Here are some points, one per row:
[ 59 -19 -60   8  19  23  -3 -11  77  67 -27  -2  52  75  37  24  63 -19
 -20   9 -19 -16  -2   0   7  33  28   0 -57  -7  20 -48]
[-34 -86 -73  53  59  23 -15  39 -22  48  44  36   7  60 -26 -73  56   2
 -69 -14 -18  23  29 -11  16 -50 -19 -30  24 -35  40 -45]
[ 54 -10 -31 -47 -42  14  56  26 -19 -31  48 -32 -28 -33 -17   2  28  14
  20  33  27 -13 -59  -1  47  24 -34  10 -45 -41   5 -15]
[ 74 -96   9  -9  45 -13  22 -59 -26 -15  78  -5   4  33  56  55 -17  20
 -73 -37 -22  11 -73  48  57  -2 -34  45  33  10 -79 -26]
[ -3 -10   5   9  68 -24 -10  49 -33 -72 -56 -15  26  37  27  70 -68  -2
  22 -54  10  -3 -49  -6 -39   7  36 -31 -20  14 -17 -29]
[-36  39   5 -55   9  14 -19 -37 -12  -5 -39 -39  -3 -42 -48 -18   8  37
 -48 -14 -16  50   1  52 -26  19  -1  23 -39  32 -24 -51]
[-48 -78 -15 -36 -26   9 108  10  45  17  25  14  12  40  42 -58   0  16
   4   6 -44  33 -29 -36 -15 -20 -13 -15 -50 -61   3 -25]
[ 35   6  17  -9  -6  28   8  18  41 -17 -33  40  -8 -17  12   5  27 -14
  -1 -49   1  38  43 -22  -8 -47 -29  17 100 -21 -31 -26]
[-35   2 -51 -83 -26   1  45   5  26  17   6 -58 -48  24 -26   6  48 -48
  10 -15   7 -13  21  34  10   5 -50  45  22  47   8  -6]
[  7 -10  25  21  30  53  13  -7 -33  -3  -8  48 -48   1  58  34  45  38
  11  11   6   1   0   1  34  23 -29  40  51 -21  36   3]
[-17  -4  -8   7  23  -5 -15 -17  26   1 -24 -15  -7  -7 -58 -43  -4  -5
   3   0 -11  16 -29 -24  59 -26   4  16   7 -14 -32  -7]
[ 38   6 -11  -4  43   6  12   1 -34  45  31 -23  46 -42  44   3   7 -59
  -6  12 -21   2  -4  15 -20   3  75 -27  26 -23 -28 -13]
[ 26 -19 -23   7  31  10 -14  28  15  11 -63   1 -19  10  62 -28 -30  40
  31  32  -7  40  -7   7 -14 -20   5 -12   9 -23 -42  51]
[-24  16  41  78   8  31 -14  37 -18  -5 -20  29  -1   1  -3 -37  48 -24
 -52 -25 -22  56  17  31  -1  17  69  24  61 -10  65  12]
[ -8 -48  -6  27  -3  30 -16  15  20  51  38  14  40   5 -36  50  49   3
  12  -5 -20   6 -81   8  32 -35  -2  37  -9  -1   5   4]
[-20  -6   3   6 -10 -40  -9 -26 -43 -75   3 -42 -21   2  15 -15   7  28
   0 -38  20 -17  80 -50  21  41  89 -12  -9 -38 -60 -32]
[ 12  44  69  15 -29 -23  29 -63  39  25  28  18 -18  57  21  40 -36  68
  25  34  77  25  23  36  -4 -43  33   7   7 -17  28   6]
[-55  -9   1  51   3  38  32   9 -31  70  -5 -31  -7   0   8  -4  53 -10
 -21   8 -15 -28  36 -15 -21 -20 -53 -54 -22 -19  -3  11]
[124   8   8 -16  16  53  -9 -21  13 -10  62 -44  -9  -4 -17   9 -50 -37
  51  14 -62 -38  42  22 -12  45  -5 -51 -32  67  61  26]
[-31  36   7 -23  22 -94 -35  36 -15  22  65  47  -6 -12   2  -6  -6  25
   6  48 -11  11 -21 -10  -7  39  16  30 -19   0   0  39]
[ 18  12 -70  -2  25  52  15 -28   9 -10  27  63 -59 -28 -64  74 -18  10
 -34  14   5   6 -19 -30 -41   8  25   9 -12 -34 -15  43]
[ 36   6 -10  27   5 -23  45  -1  -3  42 -32  48   9 -15  18   9  27 -18
 -28 -48  -5  -3   5 -24 -36 -25   8  13 -21 -43  61 -40]
[ 22  16  16 -15 -30  23   3 -27  -9  14 -16  47  25  10  -7 -45 -14 -10
  32 -38 -18 -52 -15  -5 -28  34  45   4 -22  -1 -14 -11]
[-25  26 -24  48  57 -32   1  -4 -32   4  26   4 -20  10 -26  -4 -27 -37
  30 -22  30  10  12   7  51  16  -6 -34  34  14  38 -40]
[ 36  -7  61  38  -9   8  43  -3  56  20 -18 -97   5 -79  13  27 -17  61
  72 -22  17  -9 -20  -6 -28 -29 -15  32 -36  10  30 -29]
[  5  43 -46  27   3 -13  33  14  20  20  28  55 -35 -42  17  -6  31  -4
  -6 -23 -14 -16 -56  40 -13 -22  19  -3 -46  45  10   8]
[ 37   9 -31   5 -33 -28 -47 -38  -3 -69   3  -1  24 -19  13  18  -7 -36
  38 -16  -9 -11  -1   7 -15 -59 -35   1 -50  -3 -12  24]
[ -4  14  32  36   3 -62 -31 -59 -58  48  25  42 -32   7 -14  48   9 -17
  46 -64 -30  -4 -12   2   5  17 -24 -44  -2 -30  21  46]
[-21  30  63   4  66  15   1  17  29  32  10   0 -35  16 -37   9  24 -16
  29  38  10 -35  11  -8  22 -41 -10  46  -8 -20 -39 -56]
[ 46   5  56 -14  29   5  10 -34   7 -25   5  18   1  -9 -35 -25 -31 -54
   2   3  -6 -27 -33  65 -37 -25  33  -8 -10  49   8  81]
[-10 -22  34  13  17  38 -35  38  11 -10  28 -37  44 -12   5  -5 -30 -37
  11 -29  40  35  20  10 -14  73 -24 -33 -44 -53   4  54]
[ 25  54 -22 -21  -3  41  -3 -58 -16 -55  69 -46 -35  15  29 -13 -31  30
 -19  12  48 -25  -8 -11 -31  -9 -28  25 -23 -25  23 -45]
[-15  53  15  -1  16  43 -35  -3  15  -3   1  36  -4  31  11   5 -23  42
  14 -43 -80 -24 -25 -10  19  22 -20 -19  39 -19 -32  27]
[  7  66 -15  36   8 -12  36  27  33 -42  35 -10  18 -26  12  45  -2 -14
 -33  19 -39 -26  22  -2  35 -25  -4  -3  -7   8 -65  37]
[-67  27 -22 -76  10  24 -47  64 -14 -31 -59  28  26  27  33  76 -45  52
 -27 -45   7 -46  16  27  86  -2 -44 -23 -45 -37   5   5]
[  44   16   15   17   38  -26  -24  -14   64   38  -33 -105 -117   -9
  -17  -29  -35   39    4  -30   29  -18  -18  -25    2   -9   11   37
   25   -9   52    0]
[ 45 -42 -35 -59 -34 -77   0  33 -13  41  15 -14  18  23  21  44  11  -1
  -2  -9  -8  28  -1  11 -29 -18 -13 -55 -58  19 -20 -57]
[-23  16  -6 -53  16  21 -83 -10   9 -64  37  19  69 -10  68 -33 -22  15
 -20  28 -10  46   5 -10  21 -20 -61   6 -10  42  18 -38]
[ 12  24 -29  20  -3  55 -20  15 -28   9  16   6  31  39 -37   8 -21  15
  47  22 -11  53  23   6 -36  12   9  68   1  21   2  69]
[-31 -83 -34  50 -77  37  35  34  -3  47  12  25 -10  25 -17  -8 -40   0
 -45   5 -34   6  18  55  22 -86 -31 -15 -57 -23 -37 -92]
[-47 -62 -25  33   6 -18 -56   5  52 -26   0  10 -40 -40  36  32  -8 -16
 -49  -4  11 -38  27   5 -24  58 -30  46 -19   4   0  21]
[ 71  36   4  25 -38  -6  -3 -31 -21  38 -75 -22 -52 -39  30 -33 -49 -11
   4  30  73   7  -5 -14  61  19  12  51  -9   0 -46 -14]
[  0 -78  39   6 -18  -7  -5 -11   8 -46  -5 -19 -35  47 -21  -3  61   6
 -48  25   9 -10  -1 -27  34 -32  18 -54 -28  27  52  34]
[-21  77  -7 -69 -51  13 -79   8  22 -42  52 -32  -6  -5  19  69  10 -14
  32  24 -23  13 -39  -4   2  24  27 -22 -38  10 -59 -28]
[ 13 -29  13  42 -19  35 -24  50  -9  29  58   5  49 -12 -35 -35  12   0
   1   7 -10 -42 -11  29 -16 -35  34  46 106 -33  25  31]
[-22 -20 -27  37   1 -13  53 -42  61  18  13  -3  13 -81  10 -41  14  50
  10  14  12  12   8  12  57 -31  39 -24  82  21  22   8]
[  8 -14  13  33   7   4  21 -21 -13 -34 -62   6  22  26 -35   0  37  73
 -33  28  51 -20 -38  -7 -32  37 -32 -32  29 -11   2   2]
[  9 -21  50 -27  14   4  18   2 -13  54  42 -29  26  -8   1   8  17   8
 -47  23   5 -25  -2 -19  46 -14 -21   1  -1   6   0  12]
[-10 -22   4  14  14 -31  33 -48   8 -20  14 -17 -47  -3  37 -37 -12   2
  14   1   1  15 -33  17  48   8  -3  18  23 -35   1   7]
[ 42  45   4   7 -27 -47  25 -18  30  22  32  33  64 -18 -64 -37 -31 -28
 -20  20 -15 -47  11  14   3  16 -23  10  27  16  19  35]
[ -1  16 -38 -14  28 -34  38 -17 -76   7  -7 -27  32  20   9  11  38  -1
 -10 -35 -11   2  13  -8  19 -11  22  39 -18 -13  14  51]
[ -9   6 -19   7  12 -28  -7   5 -21  40 -16  -5   6  15  55 -28  30   4
  63 -20  47 -61 -56  26 -54  18 -36 -24  14  11 -40 -13]
[-32  17 -26 -78 -13  69 -53  44  26  53  -9  31  25 -19  -6 -21 -10 -12
  -3  -4  57  15 -39 -17  49 -39  14   9  -3  52  -3  45]
[ 11 -30 -17  33 -63   6 -46  -8 -30  40 -19  -9  13  -1   2 -42  -5  54
 -24 -15 -21 -15 -12 -20   8 -43  28  28   6 -12   3  28]
[ 22  -4  32  -8 -31   6  12  30   5 -20  36   5   8   5 -17  18 -13   6
   1 -11   1  18 -11 -72  -3  52 -27  11  -9  72  23  -2]
[-23 -12 -20  30 -13 -18 -12 -12 -29 -63 -76 -11  26  22 -11  36 -17 -20
  23  44 -57 -13 -20  16  35  23   3  10  50 -27  55 -32]
[-22   9 -15 -58  -9   6 -32 -28  16  64 -19  15  19 -20   1  15 -31 -67
 -30  16   9  40 -26 -29 -42 -18 -32  -8  53 -39  22  31]
[ 40 -63  15 -27  12  -5 -48   3   6 -17 -26  43 -26 -27 -46 -22  53  36
  22  15  12   4  79  12   6 -17  19   4  40 -43  22  -9]
[-85 -39   2 -42  12  43 -43 -21 -37   5  17  43   9 -24  35  40 -30   1
  23  31  -8 -46  30 -31  -1   1  15  30 -10  55  -6 -32]
These points spread out most along one direction. Take the direction at right angles to it along which they spread out most. Then take the direction at right angles to both along which they spread out most. Go by this last direction. Where along it does each point below lie, from 0 to 99? The average is 50, and the first point in the table lies past the average. One standard deviation of the points above along it is 16.
[ 37   9 -31   5 -33 -28 -47 -38  -3 -69   3  -1  24 -19  13  18  -7 -36
  38 -16  -9 -11  -1   7 -15 -59 -35   1 -50  -3 -12  24] 51
[-21  77  -7 -69 -51  13 -79   8  22 -42  52 -32  -6  -5  19  69  10 -14
  32  24 -23  13 -39  -4   2  24  27 -22 -38  10 -59 -28] 44
[  7 -10  25  21  30  53  13  -7 -33  -3  -8  48 -48   1  58  34  45  38
  11  11   6   1   0   1  34  23 -29  40  51 -21  36   3] 45
[ 45 -42 -35 -59 -34 -77   0  33 -13  41  15 -14  18  23  21  44  11  -1
  -2  -9  -8  28  -1  11 -29 -18 -13 -55 -58  19 -20 -57] 76
[  7  66 -15  36   8 -12  36  27  33 -42  35 -10  18 -26  12  45  -2 -14
 -33  19 -39 -26  22  -2  35 -25  -4  -3  -7   8 -65  37] 46
[-48 -78 -15 -36 -26   9 108  10  45  17  25  14  12  40  42 -58   0  16
   4   6 -44  33 -29 -36 -15 -20 -13 -15 -50 -61   3 -25] 79
[ 18  12 -70  -2  25  52  15 -28   9 -10  27  63 -59 -28 -64  74 -18  10
 -34  14   5   6 -19 -30 -41   8  25   9 -12 -34 -15  43] 39
[ 35   6  17  -9  -6  28   8  18  41 -17 -33  40  -8 -17  12   5  27 -14
  -1 -49   1  38  43 -22  -8 -47 -29  17 100 -21 -31 -26] 42
[ 22  16  16 -15 -30  23   3 -27  -9  14 -16  47  25  10  -7 -45 -14 -10
  32 -38 -18 -52 -15  -5 -28  34  45   4 -22  -1 -14 -11] 43
[-55  -9   1  51   3  38  32   9 -31  70  -5 -31  -7   0   8  -4  53 -10
 -21   8 -15 -28  36 -15 -21 -20 -53 -54 -22 -19  -3  11] 54
[  0 -78  39   6 -18  -7  -5 -11   8 -46  -5 -19 -35  47 -21  -3  61   6
 -48  25   9 -10  -1 -27  34 -32  18 -54 -28  27  52  34] 59
[ 36  -7  61  38  -9   8  43  -3  56  20 -18 -97   5 -79  13  27 -17  61
  72 -22  17  -9 -20  -6 -28 -29 -15  32 -36  10  30 -29] 89
